A hidden rule labels the rows of this table. It goes by one to three of the table's principal directions, not those with the most spread.
[ 1.9 -1.3  0.1 -1.7 -0.7  1.2 -3.3 -0.6 -0.6  1.2  0.  -0.6  1.2  0.7
  0.9  0.   0.8 -0.8  0.7 -0.2 -0.3 -1.7 -0.2  0.   0.5 -0.3  1.   0.8
 -1.   2.5  2.5  1.5] 1
[ 0.2  0.   0.7  0.7  0.1  0.4  1.4 -0.3 -0.2  0.3  0.3  0.1 -0.3  0.
 -0.8 -0.5 -0.8 -1.1  0.1 -0.1 -0.6  0.6  0.  -0.6  0.6  0.5 -0.2 -1.4
  0.8 -0.7 -0.1  0. ] 3
[-2.9  0.9 -2.6 -2.1  2.7 -2.1  3.1  1.3  1.8 -1.9  4.3  2.4  0.8 -1.3
  0.6  3.   1.2  2.8 -2.5  1.5  3.5  0.   1.9  4.8 -0.6 -2.6 -2.4  4.
 -5.2  3.8  2.9  2.5] 5
[ 1.6  1.1  2.2  1.7  0.1  0.2  3.  -1.6 -0.2  1.2  0.8  0.3 -0.4  1.1
 -0.8 -0.5 -0.3 -1.3 -0.2 -0.6  0.7  0.7  0.8 -1.3  1.  -0.6  0.7 -1.3
  1.  -0.5 -2.7  0.9] 4
[-0.1  0.2  0.6  1.2 -0.2 -0.2  1.3 -0.1  0.   0.3  0.1 -0.2 -0.7  0.1
 -0.9 -0.7 -0.2 -0.5  0.   0.  -0.1  1.  -0.2 -0.8  0.4  0.  -0.1 -1.
  1.  -1.2 -1.  -0.4] 1
[ 0.2  1.   1.2  0.9  0.  -0.8  3.6 -1.1  1.1  0.7  3.2  1.4 -0.3  0.6
 -1.2 -0.5  1.7  0.5 -1.   0.6  2.3  0.8  0.2  0.6  0.8 -3.4  0.4  1.3
 -1.4  1.4 -1.5  0.9] 1
[-0.3  0.5  0.   0.8 -0.1 -0.1  0.3  0.9  0.1  0.  -0.5  0.1 -0.3 -0.2
 -0.3 -0.4 -0.1  0.5  0.5  0.1 -0.2 -0.1 -0.3 -0.4 -0.1  1.1 -0.4 -0.9
  1.6 -1.7 -1.4 -1.1] 1
[-0.4 -0.9  1.4 -1.1  1.9  0.8  0.6 -0.8 -0.6  2.2  4.   0.9  1.3  1.
  1.1  0.6  0.7  0.2 -0.3  0.6  1.5  0.1  1.3  1.4  1.6 -2.1  1.1  1.3
 -1.3  2.9  1.   2.9] 3
[ 1.7 -1.   0.9 -1.  -1.6  2.  -2.8 -0.2 -0.6  1.1 -0.8 -1.7  0.   0.5
 -0.8 -0.8  0.9 -1.6  1.3 -1.5 -1.2 -1.2 -1.8 -1.2  0.6  0.6  1.4 -0.1
  1.4  0.3  1.3 -1. ] 3
[-2.1  0.1 -0.6  1.2  1.  -1.3  2.8  0.8  0.4  0.1  2.6 -0.6 -1.7 -1.1
 -1.   0.4  1.1  0.4 -1.5  1.1  3.1  1.6  0.6  1.5  1.6 -1.3 -1.8  1.8
 -0.6  0.2  0.7  0.7] 1
[ 0.9  0.7  0.9  1.6  0.9 -0.5  2.6 -1.1 -0.6  0.6  0.3  1.1  0.3 -0.2
 -0.1 -0.4 -0.6 -1.5 -0.4  1.1  0.6  0.3  1.6 -0.8  1.2  0.5 -0.4 -1.6
  0.6 -0.5 -1.3  1.5] 2
[-0.1 -0.2 -0.6 -0.5 -0.8  0.3 -1.3  0.6  0.3 -0.7 -1.2 -0.6 -0.3 -0.3
 -0.3 -0.2 -0.2  0.1  0.5 -0.7 -1.  -0.5 -1.1 -0.1 -0.9  0.9 -0.3 -0.1
  0.4 -0.6  0.8 -1.4] 1
[ 0.3  0.3  0.   0.1  0.6  0.   0.4 -0.2 -0.3 -0.1 -0.3  0.5  0.3 -0.2
  0.5  0.3 -0.6 -0.1 -0.1  0.3  0.  -0.4  0.8  0.1  0.1  0.7 -0.3 -0.4
  0.2 -0.1 -0.4  0.3] 5
[ 0.1  0.3  0.8  0.2  0.4 -0.1  1.7 -0.8  0.1  0.2  1.   0.7  0.3  0.3
  0.2  0.1 -0.2 -0.4 -0.3  0.   0.4  0.1  0.4  0.2  0.3 -0.8  0.2  0.
 -0.6  0.5 -0.5  0.9] 1
[ 0.   0.2  0.6  1.5 -0.1 -0.8  1.5 -0.9 -0.2  0.4  0.3 -0.1 -0.7  0.2
 -0.3 -0.4  0.4 -0.5 -0.7  0.5  0.8  1.6  0.5 -0.8  0.8 -1.3  0.5 -0.2
  0.  -0.4 -1.6  0.5] 1
[ 0.1  0.2 -0.8  1.4 -0.7 -1.3 -1.1 -0.2 -0.5 -0.8 -2.6 -0.9 -0.5 -0.2
  0.5 -0.1  0.6 -0.1 -0.4  0.2  0.1  1.1  0.3 -1.5 -0.6  0.2  0.4 -0.2
  0.5 -1.6 -2.  -0.4] 5
[ 0.6 -0.9  0.5 -2.   0.3  1.5 -1.1 -0.1 -0.4  0.8  1.3  0.   0.9  0.2
  1.1  0.9 -0.2 -0.4  0.3 -0.4  0.1 -1.9 -0.3  1.4  1.1 -0.1  0.4  1.3
 -0.9  2.4  2.4  0.8] 1
[-1.6  0.2 -0.3  1.4  1.2 -1.3  2.4  0.5  0.1  0.1  1.4  0.1 -0.6 -0.6
 -0.2  0.2  0.2  0.1 -0.8  0.9  1.7  1.3  0.9  0.5  0.8 -0.2 -1.3  0.
  0.  -0.7 -0.3  1.1] 1
[-0.7 -0.5 -0.5 -0.3  0.7 -0.3 -0.1  0.2 -0.2 -0.2  0.3  0.4  0.7 -0.4
  0.8  0.4 -0.3 -0.3 -0.1  0.5  0.1 -0.4  0.4  0.7  0.1  0.4 -0.6  0.
 -0.7  0.5  1.4  1.1] 1
[-0.2  0.3  0.9 -0.7  1.1  1.5 -0.8  1.4 -0.4  1.2  0.3 -0.2  0.3  1.
  1.3  0.9 -1.5  1.3  1.2 -1.2 -0.4 -1.6  0.   0.6  0.2  2.2  0.  -0.6
  2.2 -0.8 -1.2 -0.6] 1
[-0.1  0.1  0.4  2.3 -0.5 -1.3  1.6 -1.1 -0.4 -0.2 -0.8 -0.3 -0.7 -0.3
 -0.4 -1.   0.4 -1.5 -0.6  0.5  0.4  1.7  0.2 -1.5  0.5 -0.6  0.2 -0.9
  0.4 -1.5 -1.6  0.4] 1
[-1.4  0.5 -0.5  1.9  1.3 -2.   2.4 -0.3 -0.2 -0.7  0.2 -0.2 -0.8 -1.1
  1.   0.6  0.  -0.2 -1.4  1.1  2.6  0.9  1.6  0.6  0.7 -0.1 -1.6  0.9
 -0.5 -0.7 -0.8  1.3] 4
[-0.2 -0.6 -1.4 -0.4 -0.3 -0.4 -1.9  0.5 -0.2 -0.9 -1.8 -0.2  0.5 -0.5
  0.6  0.2 -0.3 -0.4  0.2  0.2 -1.1 -0.4 -0.2 -0.1 -0.8  1.2 -0.5 -0.5
 -0.5 -0.3  1.5  0.2] 1
[ 0.4 -0.3 -0.7 -1.3 -0.6  0.8 -2.6  0.7 -0.1 -0.8 -2.  -0.6  0.4 -0.4
  0.8  0.3 -0.6  0.2  0.9 -0.7 -1.3 -1.9 -0.9  0.2 -0.9  1.8 -0.2  0.1
  0.4 -0.2  1.2 -1.3] 1
[ 0.6  0.  -0.5 -2.  -0.8  1.3 -2.6  1.2  0.4 -0.6 -1.3  0.   0.8  0.
  0.   0.2  0.   0.9  1.3 -1.1 -1.6 -2.2 -1.5  0.4 -1.3  1.5  0.3  0.1
  0.6  0.   0.8 -2. ] 1
[ 0.7  0.  -0.2  0.7 -2.4 -0.4 -2.7 -0.9  0.5 -0.9 -3.1 -1.5 -1.   0.3
 -0.4 -1.8  0.5  0.5  0.7 -0.7 -1.1  0.5 -1.4 -2.  -2.2 -0.6  0.8  0.
  0.6 -1.5 -1.2 -2.4] 2
[-1.   0.7 -3.7 -1.8  0.8 -0.8 -1.5  2.7  0.6 -2.2 -1.4  1.6  0.3 -1.8
  0.2  1.7 -1.1  3.1 -0.6  1.9 -0.7 -0.8  1.1  2.1 -1.5  2.1 -2.3  0.5
 -1.   0.1  1.4 -1.3] 3
[-0.1  0.6 -0.9 -0.4  0.5 -0.1 -0.8  0.9 -0.1 -0.8 -1.4  0.7  0.5 -0.6
  0.9  0.6 -0.6  1.2  0.2  0.5 -0.3 -1.1  0.6  0.4 -0.7  1.7 -0.6 -0.2
  0.6 -0.8 -0.9 -0.8] 5
[ 1.  -0.5  1.  -0.2 -0.4  1.3 -1.4 -0.3 -0.4  0.8 -0.8 -0.8  0.1  0.5
  0.1 -0.8 -1.  -1.   1.4 -1.  -1.3 -1.1 -0.7 -0.9 -0.1  1.5  0.2 -1.2
  1.5 -0.6  0.6 -0.4] 3
[-0.9 -0.2 -0.8 -1.1  1.   0.4 -0.7  1.3  0.2 -0.4  0.4  0.1  0.6 -1.
  0.7  0.6 -0.4  0.6  0.6  0.1  0.3 -1.9 -0.1  1.5 -0.2  1.8 -1.4  0.6
  0.3  0.2  1.9 -0.2] 2
[-0.3 -0.4  0.  -0.5 -0.9 -0.3 -0.7 -1.1  0.3 -1.  -0.5 -0.4  0.1 -0.1
  0.3 -0.2  1.1 -0.3 -0.3 -0.5  0.   0.3 -0.9 -0.1 -0.9 -1.8  1.1  1.4
 -1.5  0.8  0.4 -0.5] 5
[ 0.8 -0.2  1.2 -0.4  1.   1.3 -1.5 -0.4 -1.3  0.8 -1.1 -0.4  1.6  0.5
  2.   0.5 -0.8 -1.1  1.2 -1.1 -0.7 -2.   0.6 -0.6  0.1  2.4  0.9 -1.1
  1.7 -0.5 -0.7  0.9] 2
[-0.6  1.5  1.  -0.2  2.4 -0.2  3.4  0.   0.8  0.6  3.1  2.1  0.8  0.6
  1.1  1.1 -1.1  1.8 -0.3  0.3  2.  -1.1  1.8  2.1  0.1 -0.3 -1.   0.5
 -0.6  1.  -1.4  1.4] 5
[ 2.4  0.6  0.8  0.5 -2.6  0.6 -0.2 -0.9  0.3  0.3 -1.2 -0.4 -1.3  1.
 -2.3 -1.2  0.6 -0.4  0.  -0.6 -1.1  1.1 -1.2 -2.   0.1 -1.6  1.6 -0.5
  0.5 -0.3 -1.9 -1.9] 5
[-0.4  0.  -2.7 -3.5 -1.7  1.  -5.7  2.7  1.4 -2.5 -3.3 -1.2 -0.1 -0.6
  0.7  0.9 -0.5  3.4  1.5 -1.7 -2.  -3.2 -2.6  1.6 -3.6  2.1 -1.   2.1
 -0.1 -0.1  2.3 -4.5] 4
[-0.4 -0.4  0.   0.4 -0.4 -0.2 -0.5 -0.1 -0.1 -0.1 -0.3 -0.7 -0.3 -0.1
 -0.6 -0.8  0.7 -0.4  0.2 -0.2 -0.4  0.9 -0.6 -0.8 -0.3 -0.2  0.4 -0.3
  0.5 -0.8  0.  -0.4] 3
[-0.5 -0.2 -0.4 -0.1  0.  -0.4 -0.3 -0.2  0.1 -0.5 -0.1 -0.1  0.1 -0.3
  0.4  0.   0.4  0.2 -0.2  0.2  0.4  0.  -0.1  0.3 -0.3 -0.5 -0.1  0.8
 -0.7  0.3  0.4  0.1] 1
[-0.3  0.   0.9  2.4 -0.1 -1.1  1.8 -0.4 -0.2  1.1  0.5  0.3 -0.6  0.6
 -0.4 -1.4 -0.1 -0.4  0.   1.   0.4  1.7  0.2 -1.2  0.8 -0.7  0.1 -1.6
  1.1 -1.6 -2.   0.6] 3
[-1.9 -0.1 -1.5 -0.3  0.2 -1.   0.   1.1  0.9 -1.2  0.4 -0.1 -0.4 -0.9
 -0.4  0.1  0.8  1.3 -0.4  0.3  0.7  0.5 -0.5  1.1 -1.  -0.5 -1.1  1.2
 -0.9 -0.2  1.1 -0.7] 3
[ 0.2  0.7  1.4  3.3  1.7 -1.5  4.3 -1.9 -0.7  1.1  1.4  0.3 -0.6 -0.2
  0.5 -0.5 -0.7 -1.7 -1.1  1.5  2.8  1.1  2.7 -0.6  2.  -0.3 -1.3 -0.9
  0.4 -0.6 -1.7  3. ] 4
[ 0.   0.9  0.1  1.4 -0.4 -0.7  2.   0.   0.3 -0.2 -0.2  0.7 -0.9  0.2
 -1.4 -0.4 -0.3  0.3 -0.6  0.5 -0.2  1.9  0.2 -0.8  0.1 -0.7  0.1 -1.1
  0.5 -1.3 -2.2 -0.7] 1
[-1.6  2.2 -0.6  0.1 -0.4 -2.3  5.4  0.1  3.3 -1.9  3.3  3.1 -0.7  0.5
 -2.8  0.1  1.   2.9 -1.9  0.3  1.   2.6 -0.5  1.7 -2.2 -4.7 -0.5  1.2
 -3.6  1.  -1.5 -0.8] 1
[ 0.1 -0.4 -1.3 -0.3 -1.3  0.7 -2.1  1.7  0.2 -1.4 -3.1 -0.8 -0.4 -1.6
 -0.8 -1.1 -1.4 -0.8  1.7 -0.4 -2.4 -2.1 -2.  -0.5 -0.9  4.  -1.9 -1.8
  2.2 -2.4  2.2 -2.8] 1
[-0.9 -0.1  0.8 -1.2  2.2 -0.1  3.5 -0.9  0.8  0.6  5.1  1.4  0.9 -0.1
  0.5  1.1  0.5 -0.3 -1.   0.4  2.9 -0.9  1.1  3.1  1.2 -2.2 -1.2  2.4
 -3.2  3.8  3.1  3.3] 5
[-0.6  0.3  0.3  1.1  0.3 -0.8  2.1 -0.3  0.2  0.2  1.4 -0.1 -0.8 -0.2
 -0.5  0.   0.6 -0.3 -0.9  0.4  1.7  0.9  0.3  0.4  1.  -1.2 -0.6  0.8
 -0.4  0.2 -0.3  0.6] 1
[ 0.2  0.2  0.6  1.6 -0.4 -0.5  1.2 -0.8 -0.2  0.3 -0.4 -0.2 -0.6  0.
 -0.6 -1.   0.  -0.8 -0.1  0.4  0.1  1.1  0.1 -1.2  0.4 -0.3  0.1 -0.9
  0.8 -1.2 -1.3 -0.1] 5
[ 0.1  0.1  1.1  1.2 -0.4 -0.7  1.7 -1.4  0.2  0.5  1.1  0.2 -0.4  0.7
 -0.6 -0.8  1.  -0.5 -0.6  0.1  0.8  1.6  0.  -0.8  0.4 -2.4  1.   0.1
 -0.6  0.2 -1.4  0.7] 1
[-1.1 -0.3 -0.7  1.3  1.5 -1.  -0.1  1.2 -1.   0.4 -0.9  0.9  0.9 -0.5
  1.4 -0.1 -1.3 -0.1  0.5  1.6 -0.6  0.   1.3 -0.4  0.3  2.6 -1.1 -2.5
  1.5 -2.1 -0.6  1.4] 3
[-0.3  0.8  0.4  0.7  1.  -0.5  1.9 -0.4  0.2  0.   0.7  0.9  0.  -0.1
  0.5  0.1 -0.8  0.6 -0.3  0.6  0.9  0.   1.1  0.4  0.   0.  -0.7 -0.2
  0.1 -0.3 -1.3  0.4] 5
[-0.4  0.   0.8  1.9  0.3 -1.1  2.  -1.1 -0.4  0.6  0.9  0.1 -0.5  0.3
 -0.2 -0.6  0.5 -0.8 -0.8  0.8  1.   2.1  0.8 -0.8  0.9 -1.6  0.4 -0.4
 -0.2 -0.4 -1.4  1.4] 1
[ 0.3  0.9 -0.3  1.3 -0.5 -1.2  1.4 -0.7  0.2 -0.7 -0.8  0.5 -0.7 -0.1
 -0.4  0.   0.2  0.3 -1.1  0.8  0.5  1.4  0.7 -0.6 -0.1 -1.1  0.2  0.
 -0.6 -0.5 -2.1 -0.2] 4
[-0.4  0.4 -1.4  0.8 -1.2 -1.6 -0.2  0.2  0.5 -1.4 -1.7  0.4 -0.6  0.
 -0.8 -0.2  0.4  1.  -0.9  0.7 -0.9  2.1 -0.2 -0.9 -1.3 -1.3  0.4 -0.4
 -0.9 -1.  -1.5 -1. ] 1
[-0.1 -0.3 -0.6 -1.  -0.5  0.7 -1.2  0.9  0.3 -0.6 -0.8 -0.3  0.  -0.6
 -0.2 -0.1 -0.5  0.   0.7 -0.5 -1.1 -1.3 -1.1  0.4 -0.5  1.4 -0.6 -0.1
  0.4 -0.2  1.6 -1.3] 1
[ 0.3  0.7 -0.3 -0.3  0.1  0.1  1.7  0.2  0.3 -0.7  0.   1.3  0.  -0.4
 -0.8  0.5 -1.1 -0.1 -0.4  0.4 -0.8  0.   0.3  0.4  0.1  0.5 -0.5 -0.8
 -0.3  0.   0.  -0.3] 1
[-0.8 -0.7 -0.4 -0.1  0.1  0.1 -0.5  1.  -0.1  0.4  1.  -1.7 -1.  -0.7
 -0.2  0.4  1.1 -0.3 -0.2 -0.2  1.7 -0.3 -0.5  0.9  1.3  0.1 -1.   1.7
  0.2  0.4  1.8  0.1] 1
[ 0.3  0.5  0.4  0.2  0.3  0.   0.5 -0.2 -0.1  0.2  0.   0.6  0.4  0.2
  0.3  0.1 -0.2  0.2  0.1  0.1  0.2 -0.4  0.5 -0.1  0.1  0.3  0.2 -0.4
  0.4 -0.2 -1.2  0.1] 5
[ 1.8 -0.7 -0.5 -0.8 -1.2  1.4 -3.7  0.5 -0.9 -0.5 -3.7 -1.2  0.8 -1.1
  0.7 -0.7 -0.7 -2.   1.9 -0.7 -2.  -3.4 -1.3 -1.1 -0.3  4.1 -0.6 -1.3
  2.1 -1.2  2.  -1.3] 4
[ 0.2 -0.3 -0.5  0.  -1.1  0.  -0.7  0.2  0.  -0.4 -1.1 -0.2 -0.4 -0.1
 -1.1 -0.6  0.  -0.4  0.1  0.  -1.6  1.  -0.8 -0.9 -0.4  0.   0.4 -1.
  0.2 -0.7  0.1 -1. ] 3
Here are more rows. What is the label of each one?
[-0.5 -1.6  0.   3.4 -0.5 -1.2 -2.3 -0.5 -1.8  0.8 -3.3 -2.4 -0.6 -0.6
  0.9 -2.5  0.  -2.4  1.1  0.9 -0.6  1.4  0.  -3.3  0.4  2.2 -0.3 -2.6
  3.1 -3.8 -0.6  0.5] -> 3
[-0.7  0.2  0.3  1.2  0.8 -1.1  1.6 -0.9 -0.2  0.1  0.6  0.7  0.1  0.2
  0.7  0.  -0.2  0.2 -0.8  0.8  0.8  1.4  1.3 -0.2  0.1 -1.2  0.2 -0.1
 -0.7 -0.1 -1.4  1.3] -> 1
[-0.6  0.  -1.8  0.6 -1.1 -1.2 -0.7  0.9  0.3 -1.7 -2.6  0.2 -0.5 -0.7
 -0.9 -0.4 -0.6  0.3 -0.2  0.6 -2.1  1.4 -0.6 -1.  -1.4  0.8 -0.5 -1.5
  0.  -1.9 -0.3 -1.5] -> 1
[ 0.3 -0.2  0.2  0.2  0.1  0.3 -1.5 -0.1 -0.8  0.5 -1.1 -0.4  0.4  0.3
  0.8 -0.1  0.1  0.   0.4 -0.1 -0.4 -0.1  0.4 -0.9  0.   0.7  0.9 -0.5
  1.1 -0.7 -1.2  0. ] -> 3
[ 1.1  0.3  0.9  0.  -0.5  0.6  1.1 -0.4  0.6  0.6  1.2 -0.5 -0.7  0.1
 -1.2 -0.5  0.5 -0.7  0.2 -0.7  1.1 -1.  -0.7  0.3  0.7 -0.5 -0.5  0.8
  0.1  0.7  0.8 -0.2] -> 4
[ 1.1 -0.1  0.2 -2.6  0.1  2.3 -2.9  0.9 -0.1  0.2 -0.6 -0.4  1.2  0.1
  0.7  0.7 -0.5  0.4  1.6 -1.5 -1.1 -3.4 -0.8  0.8 -0.6  2.4  0.1  0.4
  1.1  0.8  1.6 -1.1] -> 2
[ 0.7  0.8  0.6  0.7  0.2 -0.2  2.2 -0.6  0.3  0.2  1.1 -0.2 -0.8 -0.2
 -0.4  0.3  0.2 -0.6 -0.6 -0.1  2.  -0.5  0.5  0.5  1.  -0.5 -0.8  1.
 -0.4  0.7 -0.1  0.6] -> 4
[ 2.1  1.8 -1.6 -0.3 -2.2  0.5 -3.1  1.8  0.4 -1.5 -5.   0.4 -0.5 -0.6
 -0.5 -0.4 -1.   2.6  1.3  0.2 -2.1 -2.2 -0.9 -1.2 -2.   3.3 -0.3 -1.2
  2.9 -2.9 -3.2 -5. ] -> 4
[ 0.2  0.1 -0.7  0.1 -0.3  0.   0.3  0.3 -0.1 -0.7 -0.9  0.2 -0.3 -0.7
 -0.9 -0.1 -0.5 -0.5 -0.2  0.3 -1.   0.5  0.  -0.3  0.   0.7 -0.4 -0.8
  0.1 -0.6  0.4 -0.6] -> 3
[ 0.2 -1.2 -0.7 -2.  -1.4  1.2 -3.4  0.7  0.2 -0.2 -0.6 -1.1  0.3  0.3
 -0.9 -0.3  1.   0.   0.9 -1.2 -1.9 -0.3 -2.  -0.2 -1.  -0.2  1.   0.5
 -0.4  0.8  2.6 -1.2] -> 3
[-0.1  0.3  0.8  0.8  0.5 -0.3  1.8 -0.8  0.   0.3  1.   0.3  0.   0.1
  0.  -0.2  0.1 -0.4 -0.3  0.1  0.9  0.4  0.5  0.   0.5 -0.7  0.   0.
 -0.1  0.  -0.7  0.8] -> 5
[ 1.8 -0.5  1.  -0.7 -0.3  1.4 -1.1 -0.8 -0.7  0.8 -0.5  0.   1.1  0.3
  0.5 -0.4 -0.3 -1.7  1.  -0.5 -0.9 -1.9 -0.3 -0.6  0.6  1.2  0.6 -0.8
  0.7  0.6  1.   0.6] -> 5
[-1.4  0.  -1.2  0.2 -0.3 -1.3  0.5  0.4  0.8 -1.4  0.   0.  -0.4 -0.9
 -0.7 -0.2  1.   0.4 -0.6  0.3  0.3  1.  -0.6  0.4 -0.9 -0.9 -0.6  0.8
 -1.1 -0.3  0.8 -0.5] -> 3
[-0.1  0.3 -0.1  1.3 -0.5 -0.8  0.7 -0.3 -0.1 -0.6 -1.2  0.1 -0.5 -0.2
 -0.3 -0.6 -0.1 -0.2 -0.3  0.5 -0.3  1.2  0.  -1.  -0.2 -0.2  0.1 -0.8
  0.4 -1.3 -1.5 -0.6] -> 1
[-0.7  0.4 -0.4  0.9  1.6 -1.1  0.6  0.  -1.   0.4  0.   0.6  0.5  0.5
  1.   1.3  0.   0.7 -1.2  0.9  0.5  2.3  2.5 -0.5  0.3 -0.5  0.9 -0.6
 -0.3 -0.2 -2.5  2. ] -> 3
[-0.5 -0.8 -1.4 -1.8 -0.8  0.4 -3.4  1.2  0.4 -1.  -1.2 -0.9  0.3 -0.5
  0.4  0.2  0.7  0.8  0.8 -0.7 -0.8 -1.4 -1.5  0.6 -1.4  0.7 -0.2  1.2
 -0.4  0.3  2.2 -1.4] -> 1
[ 0.2  0.4  0.2  1.2 -0.6 -0.4  1.2  0.   0.1  0.1 -0.2  0.  -0.9  0.2
 -1.2 -0.5  0.1 -0.1 -0.3  0.2 -0.1  1.3 -0.1 -0.9  0.4 -0.5  0.2 -0.8
  0.6 -1.  -1.5 -0.6] -> 1
[ 0.  -0.2  0.1 -0.2  0.2 -0.1  0.2 -0.3 -0.1  0.2  0.5  0.5  0.4  0.3
  0.3  0.2  0.  -0.1 -0.3  0.2 -0.1  0.2  0.3  0.2  0.1 -0.7  0.4  0.1
 -0.8  0.7  0.2  0.8] -> 1
[ 0.   0.4  0.5 -2.5  0.2  1.1  1.4  0.3  1.6 -0.1  3.4  0.5  0.1  0.5
 -0.6  1.3  0.5  0.9 -0.3 -1.5  1.4 -1.8 -1.   2.8 -0.1 -1.8 -0.4  2.8
 -2.3  3.2  2.4  0.1] -> 4
[-1.1  0.2 -1.   0.6 -0.2 -1.6  0.7 -0.3  0.4 -1.3 -0.3  0.4 -0.2 -0.3
 -0.1  0.2  0.7  0.5 -1.2  0.6  0.3  1.8  0.3  0.  -0.8 -1.7  0.1  0.6
 -1.6  0.  -0.6  0.2] -> 1
[ 2.  -1.8  0.5 -3.5 -2.5  3.5 -5.1  0.9  0.1  1.2 -0.7 -1.6  0.3  1.9
 -1.5 -0.4 -0.1 -0.5  2.1 -2.9 -4.1 -1.2 -3.3 -0.7 -0.7  0.3  2.2 -0.5
  0.5  1.5  3.3 -1.9] -> 3
[-0.9  1.1 -0.5 -0.4  2.  -0.5  1.7  0.9  0.4 -0.1  1.5  1.5  0.5  0.
  1.   1.6 -1.   2.  -0.6  0.7  1.3 -0.5  1.8  1.9 -0.2  0.3 -1.2  0.5
 -0.7  0.7 -0.7  1. ] -> 1
[ 0.3  0.3  0.7 -1.2  0.3  0.8  0.  -0.2  0.6  0.6  1.6  0.5  0.6  1.
 -0.1  0.3  0.6  0.9  0.3 -0.9  0.2 -0.5 -0.2  0.7 -0.5 -1.2  0.9  0.8
 -0.7  1.4 -0.1  0.2] -> 3
[ 0.4 -0.4  0.1 -0.3 -0.6  0.7 -0.2  0.2  0.   0.3  0.1 -0.2 -0.2  0.3
 -1.3 -0.4 -0.2 -0.8  0.3 -0.5 -1.4  0.6 -0.7 -0.6  0.1  0.1  0.3 -1.
  0.2 -0.1  0.9 -0.2] -> 3
